B =
125	122	129	131	126	131	130	129	123	133
119	154	130	146	140	136	124	137	144	131
137	123	134	112	125	126	113	122	142	115
Indices start at 0.
(0, 0) => 125
(2, 7) => 122
(0, 4) => 126
(2, 8) => 142
(2, 1) => 123
(1, 1) => 154
(2, 9) => 115
(0, 5) => 131

X = array([111, 155, 119, 156, 122])
X[0]: 111
X[3]: 156
X[1]: 155

A = [140 110 118 104 124]
A[0] -> 140
A[1] -> 110
A[4] -> 124

grid = array([136, 124, 153, 114, 128])
grid[0] = 136
grid[2] = 153
grid[4] = 128

M = array([105, 145, 131, 132, 110])
M[0] -> 105
M[1] -> 145
M[4] -> 110
M[3] -> 132

data = [[151, 119, 126, 113, 112, 127, 134, 129, 126, 137, 129], [150, 120, 126, 114, 111, 131, 136, 126, 127, 140, 130], [158, 117, 125, 112, 108, 130, 132, 126, 126, 141, 128], [153, 121, 128, 109, 114, 130, 137, 124, 129, 140, 130], [123, 120, 130, 139, 127, 131, 145, 113, 137, 116, 132], [154, 117, 125, 114, 110, 124, 137, 127, 127, 140, 128], [117, 140, 118, 141, 122, 131, 121, 127, 138, 134, 131], [123, 123, 132, 135, 126, 129, 141, 114, 133, 117, 130], [154, 123, 128, 114, 111, 133, 136, 128, 128, 141, 127], [117, 120, 136, 135, 126, 121, 147, 117, 134, 111, 130], [120, 142, 122, 150, 123, 129, 125, 125, 137, 135, 131], [157, 124, 125, 114, 109, 128, 135, 126, 126, 140, 128], [117, 137, 119, 142, 120, 129, 123, 131, 138, 134, 130], [117, 137, 120, 146, 122, 132, 122, 128, 136, 135, 133]]
Rows and columns are counted from 0.
(0, 0) => 151
(11, 4) => 109
(9, 9) => 111
(3, 2) => 128
(4, 4) => 127
(3, 9) => 140
(13, 6) => 122
(13, 10) => 133
(1, 4) => 111
(9, 2) => 136
(6, 3) => 141
(4, 0) => 123
(2, 6) => 132
(4, 6) => 145
(5, 0) => 154
(12, 5) => 129
(2, 3) => 112
(0, 7) => 129
(3, 6) => 137
(8, 0) => 154
(6, 10) => 131
(2, 8) => 126
(2, 4) => 108
(6, 8) => 138
(1, 2) => 126
(13, 8) => 136
(10, 2) => 122
(12, 4) => 120
(3, 4) => 114
(8, 7) => 128
(9, 8) => 134
(8, 10) => 127
(10, 8) => 137
(3, 10) => 130
(12, 2) => 119
(0, 10) => 129

W =
[[123 131 144 118 121 149 145]
 [152 125 143 140 118 138 125]
 [142 138 146 143 121 143 124]
 [139 118 126 154 114 125 123]
 [113 109 121 141 114 127 139]
 [138 135 112 126 111 141 145]]
Indices start at 0.
row 0 col 0	123
row 3 col 0	139
row 5 col 4	111
row 0 col 4	121
row 2 col 0	142
row 1 col 0	152
row 4 col 4	114
row 3 col 1	118
row 0 col 3	118
row 2 col 5	143
row 2 col 2	146
row 1 col 4	118
row 5 col 5	141
row 3 col 4	114
row 2 col 1	138
row 3 col 5	125
row 1 col 5	138

a =
[[117 119 119 123 119 115 122 103]
 [137 130 124 120 120 128 120 130]
 [127 120 148 116 119 144 115 143]
 [133 136 111 127 118 113 133 122]
 [137 130 122 120 116 124 121 133]
 [138 132 120 122 117 122 124 132]
 [140 135 115 123 116 118 126 131]
 [118 119 151 129 144 151 124 122]
 [145 132 130 118 117 135 117 147]]
a[0, 0] -> 117
a[4] -> [137, 130, 122, 120, 116, 124, 121, 133]
a[1, 2] -> 124
a[8, 5] -> 135
a[:, 2] -> [119, 124, 148, 111, 122, 120, 115, 151, 130]
a[3, 4] -> 118
a[5, 0] -> 138
a[:, 6] -> [122, 120, 115, 133, 121, 124, 126, 124, 117]
a[2, 3] -> 116
a[2, 7] -> 143
a[7] -> [118, 119, 151, 129, 144, 151, 124, 122]
a[3, 7] -> 122
a[2] -> [127, 120, 148, 116, 119, 144, 115, 143]
a[0] -> [117, 119, 119, 123, 119, 115, 122, 103]
a[:, 5] -> [115, 128, 144, 113, 124, 122, 118, 151, 135]
a[8, 2] -> 130
a[7, 7] -> 122
a[2, 0] -> 127
a[:, 7] -> [103, 130, 143, 122, 133, 132, 131, 122, 147]
a[4, 3] -> 120
a[8, 1] -> 132
a[8, 7] -> 147
a[0, 2] -> 119
a[6] -> [140, 135, 115, 123, 116, 118, 126, 131]

m = [155 121 121 129 129 129 135 122 133 128 129 130 128]
m[-13] -> 155
m[-8] -> 129
m[9] -> 128
m[8] -> 133

x = 149,111,101,109
x[0]: 149
x[1]: 111

arr = ((138, 140, 134, 135, 126, 133, 137, 133, 133, 131, 131, 121, 123), (152, 141, 143, 143, 128, 129, 140, 138, 137, 133, 138, 109, 114))
Indices start at 0.
row 0 col 0 => 138
row 1 col 11 => 109
row 0 col 9 => 131
row 1 col 1 => 141
row 1 col 0 => 152
row 1 col 10 => 138
row 1 col 5 => 129
row 1 col 2 => 143
row 0 col 4 => 126
row 0 col 7 => 133
